Each row is where one point has got to under a steady rotation. How many ticks took it there?
The counts run from 0 to 120.
[123 135 145 148 122  89 111 167 131  88 156 130 137  97 158 157 146 117
 121 102  35  85 163 142 166 147 130  89 152 148 138 106 139 115 111 101
 171  96 141 100 125 168 146 166 135 100 179 138 123 149  47 152 118 152
 113 105 146 107 152 137 135  94 160 104 119 123 103 121 156 120 115 128
 106  74 123 143 112 145 119 118 126]	54
[137 162 138 164 148 120 133 148 135 100  89 120 119 139 125 128 153 103
 171 126  60  92 164 123 134 145 106 140 141 133 164  89 128 109 165 139
 153 108 102 150 110 128 143 133 113 102 193 158 160 110 118 194 129  80
 150  86 134 114 162  94 123 131 170 135 123 148  93 121 141 117  99 100
 104  94 148 153 118  85 124  80 126]	106
[123 137 152 173 130 121 118  79 154 179 107 114 131 102  97 157 145 124
 158  79 105 122  94 136 150 119 126 151 139  99 117  96 141 118  74 118
 145 106 147  95 176 135 137 121 136  88 120 128 121 154  95 203 156  91
 138 130  87 105 148 114 109 134 162  84 140  90 147 114 143 141 142 102
  59 136 127 126 131  78 102 164 116]	116
[150 163  98  95 148 127 107 192 120 149  98 148 144 115 104 132 148 118
 173  82 116 128 150 113 134  65 152 119 114  67 136 143 117  91 120 102
 117 113 103 104  95 109 144 122 119 127 131 127 136 129  71 147 127 123
  98  92 136 133 150  66 116  93 154  79 148  98 133 122 132 120 140 120
  75 120 140 158 119  95 104 180 119]	67
[128 140 139 154 106 112 117 107 149 177  92 114 143  93 124 156 163 114
 164  73  75 164 100 143 123 124 140 130 173 112 107 134 128 139 115 128
 110 120 170 106 193 150 131 153 117 106 115 141 128 153  91 188 155 107
 122 119 104  88 168 107 135 134 172  77 109  98 137 107 148 139 136 123
  69 125 134 144 129 104 120 154 149]	23
[116 107 132 161 117 118 147 144  67 140 119 137  91  97 143 161 163 130
 144  83  91 123 158  83 139 114 135 120 117  77 141  80 117  92 129 134
 110 114 101 152 142 166 100 106 124 130 149 156 140 132  76 127 128 128
 122 103 106 120 165 107 156  79 165 110 127 127 105  73 156 150 138 104
  91 127 160 133 120  70  60 138 133]	63
[127 133 120 129 126 113 118 103 163 179  90 129 150 100 127 154 153 131
 166  71  78 174 105 133 104 139 133 139 153 101  97 136 160 116 128 130
  99 113 179  82 184 133 156 141 121 122 125 155 124 137 100 186 167 110
 106 133 101 116 164 121 127 134 167  75 121 116 150 101 130 137 152 121
  78 117 114 143 123 113 134 178 145]	24
[129 147 111 185 147 130 151 116 120 106 113 177  91 121  88 159 135 111
 140 111  97  87 154 146 168 120  94 132 117 115 105 103 113 140 141 143
 156  68 108 154 132  96  89 152 131  84 180 118 149 156 101 175 107 111
 138 102 140 103 132  75 136 106 171  95 110 125 111 150 139 155 111  97
 106 115 137 145 105 100 107 106  81]	89
[127  96 136 155 139 124 134 123  81 117 114 131  90  83 136 174 169 146
 134  89  98  87 151  63 142 122 121 117 119  83 142 104 128  71 127 110
 112 110  81 151 141 155  99 107 106 128 137 154 132 130  67 148 121 142
 118 104 105 125 168 106 164  97 148 119 139 129  96  90 144 159 128 108
  92 144 145 123 136  68  96 118 134]	62
[123 130 121 112 150 110 122 102 178 164  74 139 157 115 133 144 148 144
 174  72  97 135 113 116 102 126 127 143 162 106  84 158 175 100 121 118
 103 115 154  92 174 109 168 126 113 118 126 159 110 121  99 211 180 128
  93 138  92 127 188 125 138 139 139  87 125 135 140 120 121 136 156 107
  81 113 109 120 146 116 155 159 140]	25
[137 128 142 161 140 102 119 120 145 100 138 121 129 101 118 183 162 114
 127 124  91 116 189 138 148 117  75 107 135 122 169 108 137  98 145  93
 142 156 140  91 103 150  93 180 144 114 160 109 148 137  76 140  73 175
  82  92 110 123 144 140 158  95 137 120 122 139 115 115 151 156 131 111
  78 107 129 160 144 120 159 144 118]	36
[142 119  97 125 136  97 103 106 167 125 143 125 107  64 135 158 162 119
 102  97  77  64 155  97 142 148 132 122 147  97 143 121 138  67 126 127
 157  80 150 111 142 173 117 124  99 124 119 168 106 133  65 189 123 116
 149 112 132 107 127  98 115 105 140 110 161  85 133 105 150 144 134 149
  93 160 102 135 105 138 141 160 127]	58
[112 128 124 118 147  87 109 102 167 124 114 168 165  90  91 161 143 123
 154  97 138 116 150  93 142 116 102 117 157  49 118 112 156  57  88  82
 136 121 138  63 130 138 153 127 131  91 140 132 144 136 119 193 175 105
 126 116 118 142 155 132 120 148 121 138 148 135 137 117  99 116 138 118
  92 133 141  84 152 100 102 140 114]	8
[161 116 138 144 147 145  75  96 116 117 151 148 113 141 122 145 150 114
 127  93  87 113 160 133 163 102 129  93 153  85 112 136 156 106 123 112
 160 102 132 132 106 145 114 157 125  95 166 151  72 143 133 113 152 126
  83 115 104 102 173  85 171 112 131 107 124 108 123 114 119 155 140 114
  61 127 126 151 152 122 141 157  49]	94
[160 152 127 122 136 134  96 143 150 137 108 109 109 141 131 133 160  81
 174 112  54 133 159 135 136 130 105 152 134 139 177 105 141 126 176 154
 155  87 129 124 107 152 134 114 105 118 186 173 150 118 122 166 138  72
 147 114 127 112 133  68 116 121 162 139 145 103 153 111 133 112 115 109
  85  99 111 167 101  99 167 159 104]	108
[109  90 143 163 136 114 118 169 120 131  91 120  97 126 136 149 162 128
 148  77 116  86 192 103 143 169 163 130 141 125  83  95 125  89 107 135
  87 102 102 132 140 134 141 141 142 113 128 122 102 114 100 127 133 139
  98 119 104  96 148 106 167  88 107 122 106 154 113 130 147 190 130 102
  67 113 163 153 129  99  87 122 115]	45
[131 130 125 121 168 115 118  86 169 155  97 133 149 126 105 144 137 141
 163  98 125 119 115 107 131 125 118 150 143  70 113 116 177  82 111 128
 120 111 142  67 155 108 166 106 138 114 140 139 110 127 107 190 181 114
 102 147  88 147 175 125 126 152 142 106 149 130 147 139 121 141 164  73
  70 131 124 101 144  83 117 182 100]	118
[121 146 139 112 130  89 107 188 156 107 128 159 161 126 161 155 171 130
 175  97  62  97 161 125 165 146 104  81 133 121 135 138 145 109 120  83
 135 109 124  91  89 123 167 152 137 134 181 151 108 134  90 170 137 182
  89  96 148 133 164 111 133 125 120 119 116 139 107 148 128 126 122 113
 116  61 122 116 144 154 140 147 131]	52
[ 94 135 128 119 128  88 104 100 159 147 131 167 153  99  96 159 140 112
 179  86 126 130 140  97 143 130 101 119 146  62 111 102 144  88  90 106
 142 113 159  61 152 159 135 125 133  95 152 139 147 131 118 190 181 103
 128 140 112 131 141 133 122 148 131 125 144 123 161  98 120 113 153 124
  93 127 138  80 138 117  92 164 119]	7
[107 138 162 156 102 117 116  91 116 145 142 133 107 105 111 158 148  86
 160  95 114 115 141 110 172 131 122 124 156  89 114  87 119 123  75 103
 150 121 149  95 168 198 110 129 140  53 130 130 134 151 109 181 161 107
 133 131  96  97 145 139 149 129 135 103 142 103 151  89 127 136 130 130
  81 122 149  99 128 119  90 135 102]	5
[109 120 186 158 109 127 123  74 119 130 156 133 101 125 124 161 147  88
 176 111 120  91 135  92 189 142 122 107 146  97 114  93 127 135  77 119
 154 122 121 121 160 191 110 126 137  51 138 141 121 120 104 174 168 127
 117 116 100  96 159 143 160 129 117 101 133 113 118 100 128 124 130 128
  83 113 135 104 152 115 104 113 101]	4
[124 161 120 128 172 112  97 155 131 114 112 130 143 108 105 121 131 123
 163 129 101  87 149  92 183 108 149 112 102 132 105 164 128 131 101 119
 136 103  92 128 122  78 129 165 145  84 176 141 134 100  80 152 126 176
  89 120 133 133 178  91 140  63 155  91 103 125  78 149 155 118 146 117
  86  75 142 147 126 127 116 118 139]	70
[118 139 148 139 136  89 113 173 148  89 146 137 149 113 157 156 158 122
 137 114  51  72 158 138 162 129 120  75 132 138 140 131 144 101 104  86
 153 117 118 106 100 133 152 162 126 107 178 134 113 141  57 169 121 177
  95  81 158 116 163 127 135 115 135 109 116 129  94 145 138 126 112 133
 108  71 126 128 143 160 130 120 133]	53
[118 113 120 147 183 121  96 144 140  82  82 123 138 106 117 141 133 129
 121  88  80 100 177 130 114 124 115 124 131 109 131  89 158  76 123  85
 127 115 114 106 105 116 179 153 127 106 192 131 152 143 135 158 178 115
 119 139 119 143 154  93 163 129 143 178 125 160 115 122 138 142  95 109
  77 108 156 135 114  73 103 109 125]	103
[130 105 125 133 154 132 130 129 132 113  69  96 115 109 132 131 133 122
 145  64  95  91 151 116  95 120 147 144 168 126  90 120 173 106 106  88
  90 151 132 103 149 138 182 143 129  99 130 130 119 138  69 189 172 149
  88 118 100 134 185 136 161  94 140  98 133 159 116 140 113 161 135 103
  79 105 128 144 116 114 142 120 116]	27
[115 154 139 152 166 108 127 140 140  92  88 121 126 143 125 130 140 122
 166 125  68 101 169 103 135 147 108 141 127 134 152  91 150 101 163 128
 139  97  94 146 110 111 144 125 113 106 217 153 168 102 126 169 155  97
 136 127 126 124 176 102 149 126 163 156 112 172  99 121 146 118 108  89
 121  93 148 135 119  86 111  83 136]	105
[148 138 132 142 153 103 119 120 153 118 126 138 121 106 106 180 168 107
 149 128 112 102 187 127 160 116  69 114 124 106 164 129 125  97 151  86
 147 170 135  93  87 133 101 160 144 121 164 132 147 119  93 173  79 191
  86  89 108 129 137 140 153 105 126 123 130 140 118 137 136 144 136 115
  86 109 132 134 147 132 185 147 132]	35
[149 166 131 156 137 130 117 161 141 115  93 109 119 137 123 132 161  90
 167 118  58 115 160 132 134 131 106 148 144 134 171  80 128 121 164 157
 156  97 120 144 103 159 132 123 115 106 183 161 159 131 110 186 136  74
 165  90 132 106 146  73 114 122 175 124 141 126 128 112 137 111 100 106
  92  99 137 168 101  81 130 105 113]	107
[128 144 121 113 126  94 107 191 149 131 117 155 154 145 157 156 173 125
 178  88  71 129 167 139 149 150 108  95 121 103 131 131 150 108 116 103
 134 106 136  82  86 126 167 145 137 139 185 158 111 148 102 159 138 170
  85 107 145 129 153  93 116 128 125 133 118 125 136 147 130 137 132 122
 106  65 136 118 140 150 121 179 119]	51
[100 139 126 138 132 123 154 149 118 111  74 115  92 143 126 126 133 119
 155  95 101  89 176  88 121 169 113 166 150 132 104 107 161 121 138 131
 113 129 132 100 155 162 151 122 155  96 172 148 153 118  96 174 156 138
 106 151 100 151 190 154 152  86 154  98 124 185 128 142 136 143 159  78
 110  76 153 121  87 126 120 104 118]	29
[111 120 177 159 121 124 102  71 136 146 146 131 111 128 110 161 135 125
 167 106  61 102 122 120 183 134 108 116 110 149 143 109 147 161 117 123
 130 119 104 126 177 127 101 129 122  80 160 131 140 109  94 137 157 155
 102 156  74 108 155 125 165 106 152 111 135  76 124  89 153 125 127 102
  56  92 118 144 145  84 137 157 138]	113
[112 155 134 140  97  93 130 187 129 160  81 146 121 136 138 152 193 104
 199  78 123 121 170 111 148 169 118 134 137  95 102 114  91 104  99 148
 126 108 117 133 120 140 137 110 140 117 146 163 125 133 135 207 117 121
 129  89 131  92 147  90 110 129 117 114 103 135 135 149 137 142 127 116
 111  97 180 112 131 133  81 125 120]	48
[139 100  93 119 148 104 101 112 159 123 131 134 104  75 138 148 168 135
 102  87  73  80 162  93 127 161 130 124 132  99 134 118 164  62 127 129
 133  89 143 101 146 157 118 115 105 141 135 165 108 134  78 154 139 132
 137 137 117 123 131  97 126 101 136 141 172  94 140 100 146 159 148 134
  85 153 111 116 104 128 136 180 129]	59
[127 159 159 171 130  82 130 116 178 143 134 150 141 109 104 176 165 125
 160 124 116 128 157 120 162 141 105 122 166 121 128 122 106  97 170 145
 134 109 162 107 148 145  71 162 138 115 145 111 118  86  67 151  85 110
 115 100 119  74 167 155 119 114 158  61 101 128 126 101 159 125 151 112
  79 135  99 159 125  98 114 135 152]	39
[171  93 149 144 160 139  80  95 149 123 145 116  99 146 137 154 132  99
 156 116  75  97 138 130 183 130 129 118 144 119 121 112 171 127 116 123
 145  92 120  99 125 145 125 141 133  85 147 138  83 151  99 145 155 135
  88 113 108 121 145  95 156 131 117 117 158  99 144 137 122 150 135  94
  69  97 112 133 145 126 171 170  59]	1
[144 148 109 120 113 102 116 200 139 146  98 139 145 128 156 155 182 112
 179  77  82 141 169 153 139 141 109 114 127  83 124 121 127 108 116 117
 131 116 143  87  90 140 171 134 141 147 159 148 120 165 112 179 131 139
 103  99 140 116 138  74 112 128 130 124 118 115 152 144 131 148 122 127
 103  77 154 126 127 139 114 184 106]	50
[127 137 186 140 127 116  96  95 126 114 160 162 125 143 132 136 148 128
 148 101 103 102 153 112 184 131 135  86 145 109  98 144 141 115 106 119
 155 100 123 145 137 161  98 139 132  73 180 151  87  89 142 123 181 133
  88 142 100  99 198 130 188 112 127 104 103 138 109  87 122 125 140 134
  94 115 126 127 143 125 107 114 103]	96
[113 152 117 116 173  99  83 121 182 123  86 158 170  96 108 131 143 134
 144  85 117 102 174 105 118 129 121 120 136  75 102 128 136  60  94  84
 144 111 144 106 121 117 167 134 114 106 166 146 126 110 149 205 197 100
 122 141 108 116 171  86 131 137 119 144 132 138 135 114 118 127 125 134
  95 146 141 115 119  94 103 126 144]	101
[111 149 112 111 157  91 123 160 152 147 137 181 123 116 148 131 122 117
 192  82 105 166 173 115 129 125 122 153 121  91 100 102 108 132 133 122
 119 125 146 101 133 173  96 113 119 112 182 147 132 110 104 186 161  90
 122 130 137 117 140 132 143  98 149  82 129 132 162  71 114 131 124 130
 113 118  90 122  79  88  86 128 134]	82
[145  90 175 145 142 143  90  93 139 120 156 135  94 154 140 150 135 107
 164 115  75  96 143 112 188 152 120 115 142 129 120 117 177 122 109 136
 149  88 109  96 136 157 112 128 140  74 163 148  96 132 119 125 166 146
  92 137  94 125 160 124 176 118 116 117 143 112 142 114 118 144 140  93
  71  87 118 126 160 128 155 156  77]	2
[150 175  87 139 158 104 111 101 170 132 122  99 129  97 110 125 150 101
 165 131  93 140 133 103 162 161 143 145 139 112 104 159 123 123 120 167
 174  92 162 116 141 110  92 146 140 123 181 193 105 111 137 219 120 141
 128 128 129 110 143  78 122 106 162 102 125 117 113 134 151 141 166 135
 103 119 134 114 119 135 117 140 123]	74
[106  99 100 146 161 106 107 137 136  89 105 133 137  89 107 160 115 127
 130 111  88 120 168 113 120 108 109 118 151  72 128  82 186  57 128  84
 110 113 126  53 132 138 171 158 132 103 159 107 156 149 102 134 174 122
 114 118 128 155 158 118 147 120 142 143 134 169 124 126 119 137 133 102
  84 106 157 109 135  95 107 131 114]	10
[117 150 156 175 120  80 131 114 164 132 141 143 137 114 105 168 165 127
 148 130  96 136 162 129 164 153  89 110 140 125 137 117 127 108 174 142
 137 110 158  89 151 141  68 164 146 112 174 127 132  92  85 126  80 139
 102 123 107  88 170 169 134 104 164  77  99 143 125  95 168 121 162 100
  84 103 108 152 131 103 113 133 148]	38
[135 168 110 155 157 113 107 144 125 102 121 102 139  98  99 132 117 107
 148 134  86  85 148 112 179 122 160 125 120 133 102 143 124 138  96 126
 152 107 108 134 125  99 130 176 146  82 170 131 128 122  85 167 116 167
 109 113 139 113 152  80 148  61 178  90 120 117  89 150 165 130 150 122
  75  97 155 151 114 125 101 112 127]	71
[134 146  91 121 136 116  84 142 147 125  97 127  99 127  95 138 156  68
 175 135  76 130 167 107 144 142 103 149 157  99 144 111 148 111 192 163
 120  81 136  94 130 150 120 147 117  98 155 165 170 115 129 130 138  70
 167 108 146 109 136  75 110 110 156 125 131 124 144 122 128  94 146 124
  90  84 149 161 102 123 153 147 117]	15
[142 173 110 109 134 112 118 182 118 167  97 154 144 111 110 135 172 128
 191  91 137 134 142  91 139  78 127 119 116  62 134 140  99  83 121 119
 126 108  99 125 103 113 139 105 111 120 134 158 143 113  73 164 126 111
 114  93 134 128 162  83 105  98 152  69 127 112 131 113 123 106 145 110
 103 122 131 147 120  92  96 155 133]	66
[132 172  91 160 143 109 110 117 149 139 121  97 127  96 101 125 126 103
 156 138  83 141 141 112 173 162 151 132 133 129  93 147 122 155 124 174
 164  82 157 120 150 117  96 151 151 111 197 170 122 128 129 193 119 139
 119 142 132 114 141  70 121  88 178 103 118 113 118 131 173 138 164 123
  96 100 146 126  95 149  99 141 126]	73
[120  92 131 136 157 109 133  99 123 119 124 150 104  93 137 174 167 158
 139 100 102  70 156  61 146 137 113 121 113  83 142 119 159  57 126 113
 114 110  94 144 149 146 103 104 117 140 144 177 123 106  80 144 129 158
 110 116  93 135 172 116 165  92 128 139 150 126  96  99 139 157 138 104
 101 141 122 108 148  89 119 138 146]	61
